Each path below is one point turned by a fixed rotation once a step. After each direction that follows a path, write how fast that rotation turns it, in deg/step (0 if it stays still).
Each turn is a multiple of 5 degrees from 10 to 175, or 0.
Each row of a path follows its step; steps can be skipped.
Rotation 1:
step 0: [ 16  -9 -12 -13  16  19  11  25 -17 -26   4  10  -2  51  18   1   4 -24
  12 -19  32  21  11 -14 -10  -6  19  10 -27 -39  15  10  -6 -14  13 -20
 -27  -1  44 -12 -18  42   5  -7  15 -15   1 -10   2 -22  -8   9]
step 1: [-33  -2  -9  13  12 -28  32 -16  -9   5  26 -20   8  -8  19   2  15   3
   0  52  12  -4 -11   2  19 -19 -13  14  30  21 -20  24  25   3 -12  -7
 -23   5 -30  -2 -20  38  -9  15 -19 -30  22 -13 -24  -1  -5 -10]
step 2: [-20 -20  -1  -8  12 -18 -10  -1 -26   4 -22  48 -25  -6  10  -2   1  18
  -7   6 -31  15  -2 -23  20   8   0  27 -14 -10   4   8   6 -15  48  -9
 -16  39   0  24   7 -41  -5  13  25  26   3 -35   5  -1  11   6]
step 3: [ 22 -25 -19 -21  -4 -26 -10 -28  31 -26 -28 -21  -4  -1   4  -3 -10  -7
 -13  19 -17   2  -6   6  40 -19  -2   8 -13  15  -1 -18 -23  15  14  43
  -7   3  15  -5   6  33  -9 -29 -41   3 -35  22  12  -6  -8 -19]
step 4: [  3 -12 -12  20  17  15  15  11   0  13 -23  -3  17  15 -40  21   2 -10
  25  13  -2  29  -1  21  15  36  34 -26 -25 -24   3 -10  32  22 -15  -4
  -2  23  13   1   9  10  32  53  -1 -16 -11 -10   6   8  -4   6]
step 5: [ -2  23  24 -10   9 -32  11   8 -18   0   7  -4 -33 -23   9  18  16   0
  14   7  -1   9   7  27 -27   2  -1  -2 -22 -13   1  47 -11 -30  -9  24
  -3   9 -14   7  14  31 -18 -38  22 -24   0   2  -9  33 -42 -16]
step 6: [ 19 -16  -7   8  12 -23  15 -10 -12   8 -14  18  -9 -12 -28  -4   8  17
   7   7 -11  -6 -32 -19   2 -26   2  -7  34   9  44 -21  33  -2   4 -43
   0 -17 -35  44   3 -12  14 -12   1  16  -7   5  16 -26 -29   7]
step 7: [ -3 -37  -7   9  24  -8 -17   3  -1  22 -56  21   1 -25  28 -26   2 -27
  -7 -24  23  38  -6  -4 -31   1  -3   8  -7  -9   8   2 -46  32  -9  13
   0 -16   2 -18   1  21 -14 -13 -10  13 -12 -13   0   5  23  15]
step 8: [-29 -27   1 -16   2  -5  21  -6  25 -38 -20 -25  32  15  26  34 -14  11
  14   5  -1 -20  -7   2   8   5   9 -21 -10 -18 -10   2  13  -1 -24 -11
   9 -26 -19  10   0  21 -17  37  40  -1  -2  28  -2 -24  10 -30]
step 9: [-32  41 -18  18  50   4 -10  29 -27   7   0 -12 -41  -9  -9  -6 -24  -1
   0   7  -8  16   9 -15   8  -3  15   6 -11  -9  26  20  17 -34  10 -15
  -9   7  12 -41  18  12  14 -18  16  -5   4  13 -27 -25  24   1]
step 10: [ -9   6   1  -9  -3 -34  30 -19  -3  -8  46  13  -4  15  -8 -14  -2   8
   1  -1   2  31  -5  -4  35 -18 -23  16  -4  23  25  -1 -25  12 -37 -26
 -10  14 -14  14 -16  16 -21  -9  -9  25   3  -7  41  16   9 -42]
[ -2  -5   4   7  -1   4   3   8   2   0  -3  -7   1  -3   0  -2  -2  -1
  -2   7  -5  -3  -1 -12   4 -12   4  -8   1  -1   1   1   3  -6  -1  -7
   2  -4  11  -5   5   3   1  -7 -14  -4   2  -4  10  -2  -3   6] -> 125
[ 11  -3   8   0   2  -1   6   9  -7   3   1  -4   3  -1   7   1  -4  -1
 -11   7   2  -1   0   9   0   3   6  11   1   1   7   4 -10   2   3   4
  -3  -5   0  -1   4  -1  -4  -9  -2  -9   0   5   0   4  10  -5] -> 160
[ -5   1   4   3   2   0   1  -3  -2  -4  -1  -1  -6  -2  12   5   8  -5
  -2   7   6   2   3  -1   0 -12  -6   4   2  -3  -1  -1  -3   0  -2  -8
   5  -4   7   2 -10   2   3   4   9   3  -1   7  -2 -11  14   6] -> 45
[ -4  -9  -1   2   5   0  -1   3   3  -9  -9   4   6   3  13  -1   3   8
  -1  -6  -6  -7  -7   0  -1   0  -5   6  10   7  -2   1   2   1   4   3
   3   0  -7  -5   4   4   3  -1   3  -4   0 -15  -2  -3   5   5] -> 65
[ -6   2   0  -4   5   1  -6 -10   8 -11   4   0   1  -1   1   5   8  -4
  -5  -3   7  -2  -2   3   9  -7  -1   1   1  -1   3  -6  -1  -6  -7   2
   2  -7  -1   5   2   3 -12  -4  -4  -8   2  -1   2  15  -1  -3] -> 155
Rotation 2:
step 0: [-28   8 -18  30  13 -17  19 -21 -22 -17   6  19  26  15  -4   7   4 -31
  -1   0   3 -19 -25 -22 -18   6  24 -24  17   4 -16  21  -7  25   1   3
 -27  27  -2  26 -13  -1   3  31 -22  14   1  18  31  18 -13 -20]
step 1: [ 21 -14   1 -21  -7   6 -24 -17   9  31  11 -23  -2  -3   8   6   7 -17
 -12  -7 -18  -4  -3  22 -18  29 -36   7   4 -11  21  10   4  10 -18  24
 -10  -2  22  10  12   2 -22 -27   7  51  35 -14  15  23  29  -3]
step 2: [ 37  23  14  -8 -22   1  13  25  44 -15  15  15 -31 -27 -41   8  -1  24
  -6 -10 -17  16   0  33  21  10  16  -4  18   2  21   8 -18  -6  25   4
   8   6 -17  -3   6  -1 -13  21   1  -8 -24  -3   3  11 -20 -19]
step 3: [-29  -7  29  19  12  -8   4 -17 -23  -6  22  28  -1   0  18  15 -23 -14
  11  23 -15 -17   8 -20 -12  -1 -39 -15  -8  -3  -5  -5  13 -15  15 -33
 -26   9 -31   1 -26 -13  -7  43  -3  14 -21   2  17  12 -31   0]
step 4: [  3  -7 -17  -8  -2  -3 -32 -32  13  30   2  -6   0 -10 -16 -11   1  16
 -11   0  22   2 -22  -9 -21  12 -29  30 -15  -5  12  -2  42   2  -6  41
 -27  22  15  -1 -43   6   9 -24   5   8   1   4 -34  13  11  -8]
step 5: [ 20  44  22  16  -7  14   9   0  34 -20  -3  14   4  -2  12 -24   1   8
   4 -18 -19  30 -19  12 -37  -7  37 -20  15   6 -19   8   7   6  30  26
  10   7  -7  13  22   9  10  -9  11  -6  -5   6  18   9   1 -40]
step 6: [ 13   4  30 -13  20 -14  -4 -10 -18  -7  21  -7   8 -13  13  20  -3 -14
 -20  26   7  -8  -9 -18   9 -23  -9   9   5 -10 -28 -24  -6  14  29 -29
  13  17 -12  14   2 -23 -24  12  -7  50  25 -35  29   5  -5  13]
step 7: [ 15 -17  -3 -26 -14 -14 -15  25   4  12  -3  16   6 -13 -14  14   1   1
 -39  11   5 -21 -16  30   5  31 -10 -10   6   9  10  41  16  27  11  20
 -17  28   5 -25 -35 -12  11   1 -19  -4  11   2 -35 -22  -1  12]
step 8: [-16  25  18  30   5   7   7  -2   3 -23  -9  16   8 -18 -19   5 -29  -2
  -9  -9 -52  16   5  14 -29  23  -4 -35  15  35  13 -16  21  -3  -9   5
  -2 -13 -14  12  -7   8  16 -21  24 -23 -12  -2  25  25   6  14]
step 9: [ 20  10  10  13  20 -13  22 -32  -3  -3  14 -16  -7  24 -21   7  -3   9
 -17 -10  23  10  -4 -28   4  11 -35  24 -26 -29 -13 -24 -45  21  17  -3
  -9  11 -11  26 -10 -20  13  -6   6  13   3 -21   0  37 -10  -4]
step 10: [ 16 -11   3   5  20  -2   6   8  25 -17  10   1  -7  -7  10 -15  27 -18
 -18 -27  -1 -22   0  18 -21   7   1  -8  -6 -19 -10  31  27   0   5  31
 -22   9  20 -33   5 -33 -17   1 -45  13   6  33  -9  -8 -31 -14]
[ -2  -4   2  -9   2   0   6  -1   2 -11 -10  -3  -1   8   0  -4   5  -2
   1   0   4   7  -8   3  -1  -2   1   0  -6   4   8  -3   4   1   0  -9
   4  -2   0  -2  -2  -9   2  13  -5   3  -5 -14   0   7   0  -4] -> 110
[ 4  0  4 -5  0  6 -1 -2  0 -1  5 -1 -7  3 -2  9  0  3  3 -6 10 -4 -1  0
  1  5  0 13 -2  2  3 -3 -1  6 -3 -9  0 17 -2 -8  2  6 -2 -9 -3 -2 -3 -2
 -4  4 13  2] -> 140
[  5   0  -2   2  -5  -2  -9  10   2   0  -2  -2   5   3   3  -1   1  -8
  -7  11   9   2  -3   6   2  -1   5  -8   6   4  -1  -4  -2   7  -4  -6
  -4   0  -3   3   2   2 -16   1  -1  -1   9   2   3   3  10  -7] -> 65
[  3   3  -1  -7   0  -2  14   4  -8   7   1  -4  -2  -2  -2  -8  -8  -3
   9   2   3  -8  -6   0 -10  -5   1  -1  -3   1  -6  -9   4   1  -4   9
   6   5  -1   3  -2  -1  -6  -2  -6  -2   0  -4   1 -10   0 -10] -> 60
[  2   3  -4   5   6 -13   5  -3   0  -3  -5  -3 -11   7   6  11   2   4
   4   5   6 -12   6  -7  -1  -1   1  -5  -4   2   2   5   3  -4  10   4
  -3   3  -1   4  -2   0  -5   7  -1   0  11  -1  -2   1   3   5] -> 115
[  7  -1  -2  -8  -4  -1  -7  -5  -2   7  -9  -6   2   8  -7   2  -2   2
  -8   5   7  -9   7   1   6  -8 -10   1   2  -7   8  -7   2   2   6   1
   5  -2   2   7  -1  -2   2  -9   7   5  -7  -2   1   1  -4  -2] -> 140
[  8  -2  -5 -11  -9  -6   7   9   3  -7  -1   3   4  -5  -5  -2 -13   0
   5   2  -7  -3   3   0   1   1 -12  -2  -2   4   0  10  -1   0  -1 -10
   1   2   1   1  -1   3  -2   4   9   3   1   2   0   0   3  10] -> 70
[  4   8   7  -2   7  -7   3  -9   4   5   4  -1   3  -1  -6   2   2  -6
  -5  -5  -2   7  -3  15  -9  -4  -7  -4   6   1   0   2   1  -2   4  -1
 -11  12  -9   6  -4   0  -2   1   0   5   1  -1  -4   0  -5   3] -> 0
